Rows swapped in pairs by one turn or mirror: which row each one swaps with:
The rows were stretched afterwards, more along some directions than others.
vibaz: [ 19   4 -43  24 -11  -7  -5 -37 -22   9 -24 -43  15  -8 -24  -6  -2  49
 -35  30  10  12   4   1   2  39  33  24   2 -17 -23 -42]
migod: [ 16  25 -23   2  10  14  18  -1  16  -1  12 -27  21   2 -15 -12 -27  19
 -11   1  30 -13  -9   5 -16  22   7 -14  -2 -15 -18 -21]
suze: [-28 -35  39  -1  14   5  20 -18 -10 -14 -11  42  -7   4  -5 -19  -7 -33
  11  -7   5  43  20  19 -36  10   5  13  57 -12  -3  28]
boko: [ 25  -7   9   3 -18 -16 -19 -13   9 -16 -56 -31 -15  21  -8  13  11  38
 -24   5   4 -18 -30  -6  -3 -15  -8  14 -22  39  13  16]
zuku: [-45 -21  13   2 -16  -5   2  12   3 -24   9   0 -13  -5 -28  -3  -8 -20
  -3 -15  13  10 -10   6 -35  -2   3  16   9  -8   0  21]
garov: [  9 -37  -7  19 -11  -6 -15 -18  33 -19   3  -8  -2  18 -22  -1 -22  13
 -29 -19   6   5 -12  15   1  35  17  -9  -2  15  -3 -36]
puvat: [ -5  -2 -41   8 -20  15 -17 -14  -9  15   9 -28 -16   2   8 -17 -14   0
  14  10  34 -34 -17 -21 -19  -9 -12  14  -5  23  27  25]
Semu: [ 24  25 -12   8 -44 -31  17 -19  -9  24 -31 -11  11  12  -5  16   5  33
   0  10 -17 -33 -30 -20  -7   7  -5  24  -6   1  -5 -10]
kip: [-27 -36  44 -14   9  -9  14 -33  -8 -10  11  35   7 -10   3 -12  -5 -40
   2   1   3  49   6  13 -23  15  18  13  49 -14   7  19]
nuve: [-10  14   0 -12 -21 -21   3   5  -8  17  54  -2   3 -16  -4  14  28 -23
  17 -18 -31  15  14   1   7  18  16 -12  18 -10 -34 -51]
gure: [-19  -6  18  -4  17 -10 -26 -12  -4 -25   4 -26  -5   7 -15  13  19  -2
  11 -14  18   8   5   6  -1  13  -1 -14  -7  21 -22  -4]
digim: [ -6  10 -31   9 -21  -3  -4   7  -3  19  14 -15 -13   0  -6 -12 -14   6
  19   8  23 -26 -26 -15 -26  -9 -10  13  -6   5  32   7]
Boret: [ -3  30  -2   0 -12  -1 -15  -8  12  -8  -9 -30 -21  -5  -5  -6  10  -7
  -5  24  -1 -25 -27  -7  -7 -27 -15  24 -19  40  13  52]
gogup: [ 22  32  -2  13  -4   9   3  11  12   4  29   3  24   5  -3  25  10  -3
 -15   5 -14  15 -30  -4  36  12   2  -6   9 -25 -16 -36]
rades: [-16 -14   9  -4  15   2 -26  -4  -8 -25   9 -32 -11 -11 -13  10  20  -4
  17 -10  27   5   9   3  -9   2  -1 -15 -15  19 -17 -11]
Sonat: [ 22  18   4  12  -3   2 -25 -18  14 -14 -49 -30 -17  24   0   6   9  18
 -13   6   4 -20 -19 -14  13 -24 -22  -1 -14  62  11  42]
bomu: [  4  25  27   3   3   6  27  20  -1 -18  -8  20  11  17  33  13  12 -20
  40   7 -18   7   1  -4   5 -41 -14  -2  16  -8  21  33]
zeti: [ 14 -21  -2  24 -18  17  -6 -26  24 -12   2  -5   1  33   0  -4 -24   1
 -26  -5   1 -13  -4  18  18  -5   9 -12  11  23  21 -10]
pozop: [ 23   4 -34  21  -2   1  -5 -34 -18  15 -27 -36   9 -14 -16 -17  -4  52
 -24  16  19   5   7  -2 -10  33  28  15   6 -31 -37 -47]
zikit: [  5  16  16  11   2   8   8  22  12  -7  20  10  11 -13 -12  29   2 -18
 -14   1 -14  22  -4  10  26   7  -2  -2  20 -26 -26 -49]
Tun: [  1   0  -6  -3  22  -5  -5  -2  27 -18  12 -17 -14   7  18  -1 -10   1
  33  12  11 -24   8   2  -7 -11  -6  -4 -41  51   4   7]
Vuna: [-17   2   9   5  15  -7  -8 -19   0  22  24  29  34   1  18  -8   1  -1
 -16   4   2  35  -1  18  22  18  11 -20  13 -47  -8  -9]
kogi: [  8   1 -39  12 -17   8 -12  -8 -18  28  17 -25  -8   4  10 -16  -1  12
  20   6  19 -28 -15  -5 -13   1  -3   9  -7  -1  29   9]
Neza: [ -9   2  22  -4  28  -3  19   1  22  -8  36  11  11  -1  30   2 -22 -19
  35   6  13  -2  -1  18  -5  -1   5 -14 -16  29  -4 -10]
Vadi: [  0   3   0   1  20   6   5   8  31  -6  28 -18  -1   5  30  -2 -13 -17
  54   2  10 -20   6   5   5 -13 -13 -22 -22  45   8   2]
Taz: [  0  13  17   2  13   3   9  36   0  -9  -1  11  14   3  28  10  -8 -21
  50   2  -6  -3  -1 -10  10 -25 -20  -6   2   3   6  27]
fezum: [-12  25  -9  10 -11  -4  -2  -4   3   6 -49   7   9   7  13  -5  -8  16
   3 -10  26  -5  -9  -1 -23 -16 -12 -11  21  -3  12  29]
Rega: [-36   5   2   4  15   4 -26 -15   8  15  37  18  26 -10   8  -1 -11 -21
  -9 -10   9  36  -8  10  29  17   6 -15  22 -34 -10  -2]
tumad: [ -6  31  -8 -18  -1  -1  48  23   8  -5  36  28 -11 -12  13  26 -17 -19
   9   1 -20  10   8   8   6 -21 -17 -20  11 -22 -28   1]
dun: [ 20  22   4   3   5   9 -17 -18  16 -20 -51 -33 -15  17  -6   2  -3  18
 -14   7  16 -19 -27 -11  -8 -10 -23  20 -16  67   3  39]
popo: [-15 -22   5 -10  10 -11 -25   9   3 -18  26 -24  -2  -5 -22  15   1   7
  -8 -10  13  22   4  10  -9  10  19  -4 -16  12  -9 -32]
gapuf: [  3   1 -31  12   8  28  -2  24  16  14  -7 -17  -9   1   9   4   4   7
  13 -10 -18  13  25   2  -2  -9   4  -4   6  27  -4  12]
bonub: [-17 -21  -4  -1  20  18  20  30  17  -4  -6   7 -16  -5  13   6  11 -30
  27  -9 -16  24  39   2  -3 -10  -6  -5   7  12   1  18]
Sipar: [-24   5  -5   7  16  -4 -28 -16  -2  18  24  16  44   0 -11  17   2  -3
 -23   0   6  35   4  17  24  23  20 -20  21 -43 -23 -18]
fut: [ -3  26  26   5  22   7  23  31   4 -14   0  19  16   9  31  19  -6 -22
  48  11  -8  -6  -3 -11  13 -34 -24   8  -5   2   7  29]
suvul: [ 20  12  -1  -1  -9 -13 -19 -16  23 -18 -44 -35 -25  21 -15  18  13  35
 -26  -1  15 -25 -28 -14   2  -9 -18  -6 -30  49   3   9]
lupi: [ 22  14  16   9  -9  -3   1  16  17  -6  21   9  13  -3  -3  20   1  -9
 -23  -4 -25  26 -18   5  36   5  10 -10  21 -22  -5 -45]
Muma: [  0 -22   2  10  18  25  11  18  10   6 -17  11  -8   6  21  -4  10 -27
  28  -5 -14  24  29  -9   3  -1  -4  -4  11  19  11  21]
Fad: [  0  25  -7  -8   5   7  24   1  17   0  28  -7  17  -8  -3  -4 -35   6
  -5  -8  19 -10 -11  14 -15  18   3  -9  -2 -19  -8 -30]
keni: [-34  16  11  10  -7   3   8  -1   2  -3 -38  31  -3   0  28 -15 -14   0
   6 -22  11   6  -8   0 -23 -18 -20  -4  27  -2  16  44]
Nim: [-24   5  -5  12   9 -10 -21 -13 -11  25  29  22  42 -10   9   9  -2   2
 -14   6   1  29  -9  18  29  24  18  -7   3 -52 -15 -20]
bopub: [-24 -22  43 -16  10   2  30 -21  -7  -8  14  49   5  12   6  -4   6 -43
  -1  -7  -1  48  13  21 -24   1  15   2  61 -10   8  30]
Zef: [ -7  32  19 -21   9  -6  11   9  13 -18 -23   7  -5 -25   2  11 -12  11
 -13   8 -26  16 -15 -19 -18  -9 -27  18 -12   9 -10  27]
Pobep: [ 10 -11   3  18  -7  10   7 -34  24 -19   0  -3   2  20 -19  10 -17   5
 -33  -1 -16  18   1  21  12  16   3 -11  20  13  -8 -20]
valib: [-26 -25  40 -10   7  -1  28 -28  -5 -11   0  54  -3  20   2  -8   3 -33
  -5 -16  -9  51  13  22 -16   5  11   0  60 -20  -1  24]
Vuf: [-21  -8  11  -3  16 -12 -14   4  -3 -16  15 -18  -2 -12 -24  15   6   7
  -2 -10  27  18   3   4 -11  15   8  -8 -10   8 -30 -37]
div: [ 28  13 -16   4 -15  -6 -34 -26  10 -25 -46 -49 -21  20 -12   3   4  42
 -29  10  18 -24 -24 -17  -6 -21  -9   0 -30  56  16  20]
vegep: [ 16  10 -22  20   6  -2   6 -31 -22  18 -38 -32  29 -16 -27   1 -10  55
 -18  21   5  20   3  15 -19  43  30  31  19 -26 -34 -35]
komo: [ 26  14   2   1  -2   3 -20 -25  17 -22 -45 -34 -19  14  -7  14  10  21
 -21   8  12 -18 -26 -17   8 -16 -21  -8 -24  52   4  34]
Geso: [-37 -16   3   5 -21  -1  -3   4   9 -17  19 -17   6  -6 -13  10  -2   0
  11  -5   1  -4 -12  11 -34 -11   4  13 -14  -1  16  13]
zav: [ 11  10  13   3 -38 -36  28 -22  -8   6 -50   6   6  18 -21  15 -11  26
 -10  -2 -12 -11 -32  -6 -34  17  -2  27  18 -10   4  -8]
Surig: [ 19   8 -26  14   7   1   3 -32 -31  18 -22 -34  16 -19 -19  -9  -5  32
  -8  29  15  13  10  -4  -5  47  22  17  10 -30 -24 -46]
Fuga: [-12 -12 -17  12  13  18   8  22  13  -3  -4  -3 -11   3  22  -5  10 -17
  23  -6  -6  22  26  -6  -2  -3   2   0  -1  34  -3  22]
Lon: [  2  37  -1   6  -9 -13  36   8  12  16  21  14  31   7 -12   1 -28   8
 -16 -13   9   2 -16  24 -11  30  22 -11   6 -28 -16 -38]
Gugub: [-19   8 -20  17  10  -3 -32 -22   7  16  21 -12  26 -12 -11  -9  -4  11
 -13   7  25  19 -10  -3  16  24   1 -10  -5 -27 -22 -15]
vobik: [ 21  25  -5  12 -19  15  -5  18  20  -1  24 -10   8   3  -5  18   4  -4
 -18 -10 -20  18 -11   6  33   8   5 -24  25 -24  -9 -43]
Fovik: [ 13  -1 -42  15 -14   2 -21  -4  -4  28   7 -22 -13   4  -2 -13 -12  23
   7  15  23 -25 -25  -8 -14   7  -4   8 -12  12  14   2]
banip: [  3  47  -9   1 -20  15  -8 -26  27 -14  -8 -38 -12  -6  -5   2   2   4
 -19  14 -10 -22 -36  -5 -10 -17 -20  13 -11  47   4  44]
gelob: [ -9  16  -6 -10  -5 -13 -16  13   0  23  61 -10   0  -5  -5  24  27 -28
  23  -6 -29   1   3   3  13  12   6  -5  -5  10 -17 -40]
bamu: [  7  -9  36   1  15  21  13  -4  32  -5  -2  22  20  26  25   0  -3 -28
  10   3 -23  -7   9  24  18 -26  -9   6   2  14  39  40]
Pefe: [  6   3 -11  15   7  -2   6  10  22   3  10 -19   0   4  22  10  -8  12
  46  12   8 -26 -12   8 -12  -7 -17  -2 -40  46  11  -7]
Kini: [-28  10   2  18   0  23  15 -10  -2   0 -39  28   1  20  27 -27 -10  -2
   6 -13  29  -6   7  -1 -18 -20 -30  -4  24 -13  12  48]
zipe: [ 20   1 -33   9  -4  -7  -8 -25 -29  20 -37 -49   7 -20 -26 -15  -8  46
  -7  24  16   4   2   4 -17  46  20  23  12 -30 -19 -38]
Mafa: [-30  16   4   8 -11   9  15  -1  -1  -6 -39  32  -4   8  29 -12 -13  -7
   3 -17  11   5   4   1 -15 -27 -20  -8  28 -13  15  47]
bak: [ 21  24 -16  10 -55 -24   8 -20  -9  18 -29 -15   9  28  -7  10  -7  32
 -11  -3 -11 -36 -35 -11 -12   4  -4  22   6  -3  -2  -9]
futom: [-32   6  -4  10  10  -6 -22 -19  -9  19  22  21  34  -7   3   9  -7  11
 -22   6   0  22  -6  11  23  14  13  -2   4 -42  -8  -8]
rebi: [ 22  11  13   1  -1  -3   0  11  11  -1   9   5  15 -15 -14  19   1   1
 -27   9 -12  19 -12   2  28  10   5  -2  13 -22 -19 -53]
mef: [  7  11 -40  14 -17  -1 -13 -14 -16  31   6 -19  -4  16  11 -12   0  24
  20   8  26 -31 -29  -3 -11   4  -3   9 -11   5  16   5]
Zogaz: [  3  29  35   5  20   5  30  18   6  -7 -17  18  28  11  28  22  -1 -10
  44  21  -9   1  -6  -1   6 -20 -19  11   1 -11   4  28]
zego: [ 22 -17   1  34 -31  -9   3   1 -14  20  -6  11  24   5   8  14  10   2
  18   3 -22  -9 -21  33  18   7  -4  18  18 -28  10  -9]
bitak: [-14  13  17 -23  -8 -27   5  12   3  19  65  13  12 -10   6  22  24 -30
  17 -13 -32  22   5  13   5  13  18  -6   9  -9 -36 -52]
Mune: [ -8 -18  -3  11  25  25  -1  16  14   3  -3   8  -7   7  34 -13  11 -21
  36 -15 -11  21  34  -5   3 -13   2 -12   6  16 -10  33]
nubu: [ 23   7 -35  22  -2  -8  -2 -34 -22  17 -34 -43  22 -13 -26   0  -6  41
 -17  29   6   4  -6   5   3  48  17  23   4 -29 -21 -31]
leme: [  8 -10 -31   5 -16   8 -10 -16   3  30   7 -23  -2  14  -3 -21 -11  16
  11   3  20 -32 -17   1 -15   9  -2  20 -17  -1  27   4]
fudeb: [ 17 -11  26   4  24  30   8   2  32  -8  -7   4  15  24  15  -9  19 -25
   9  10 -13  -5  25  21  12 -28  -2  -1   5  20  28  32]
Vav: [ 14  14 -45  16 -27   8 -13 -24 -24  29   5 -30   2  18   0 -12  -4  24
   1  15  34 -36 -30  -6 -17   3   2  14   7   8  23  11]
dofa: [-21   7   5 -15  20   2 -22   5  -4 -23  26 -30 -14  -8 -11  11  12  -9
   6 -13  17  11   4   1  -2   9  -2 -11  -9  25 -43 -12]
faru: [-21 -11  42 -26  17   5  34 -26   9  -8   4  34  -5   2   4 -25  -9 -38
  12 -14  -2  35  17  19 -32  11   3   9  41  -8   0  30]
momu: [-10  -5 -13  15 -13   6 -35  19  -9   6  -1 -25   8 -21 -12   5   6  21
   2  -6  -9  -9 -18  -6 -10  12 -15  29 -21  -4   2 -17]
nilik: [  8  26  12  14  -3  19  16   0  16  10   2  14  15  37  12  -1  11 -21
  -2   7 -23 -20  21  27  24 -32   2   2   3  14  26  24]
gudug: [-26 -15  51  -3  15   1  20 -22   3  -9   2  48   8   7  -7  -9  -2 -50
   7   3 -11  42   0  11 -14   4  -2  20  51  -7  13  42]
savas: [-19 -13  14  -5  29   3 -29   2  10 -27  20 -16  -1  -3 -13  12  14 -10
   4 -12  25  19  -3   0  -7  11   1  -5 -21  37 -26  -9]
suv: [-15 -30   8  -4  29  24  11  25  15   3 -15  14  -9   1   6   0   5 -28
  23  -6 -12  31  30   0  -4   7  -6   5  16   9  -7  25]
pepu: [-28   2  15  10   3   8   5  -7  21 -14 -45  18 -10   7  19 -23  -2  -9
  14  -9  20   9  10 -11 -20 -34 -32  -4  15  13  17  60]
petov: [ 11  25  17  11   1  -6  14  31   7  -6  -9   9  17   9  29  24 -10 -12
  38  12 -21  -4 -14  -3  18 -28 -19  -5  -2  -4  14  27]
tos: [-19 -18  46 -11  18  11  40 -29  -5 -12 -10  49  -2   7   4 -10   0 -36
  -2  -3  -3  39  12  11 -26   5  -3  18  51 -14   4  41]
sato: [-37   2  24   2   2  -3  14 -13   3  -6 -46  32   7   6  27 -12 -21  -4
  15  -6  22   9  -4   0 -21 -29 -19   9  24 -17  30  55]
zamam: [ 14 -26  16  13  -1   0  10 -33  33 -14  -6   0  13  18 -17   6 -20   6
 -27   2   0   8  -5  17  15  18   8  -6  13   5   0 -32]

Pefe swaps with Pobep
Lon swaps with nilik
rebi swaps with Taz
Sonat swaps with Vuf
migod swaps with fudeb
fut swaps with lupi
vegep swaps with gapuf
zego swaps with tumad
Mune swaps with pozop
gure swaps with suvul
Fad swaps with bamu
Zef swaps with momu

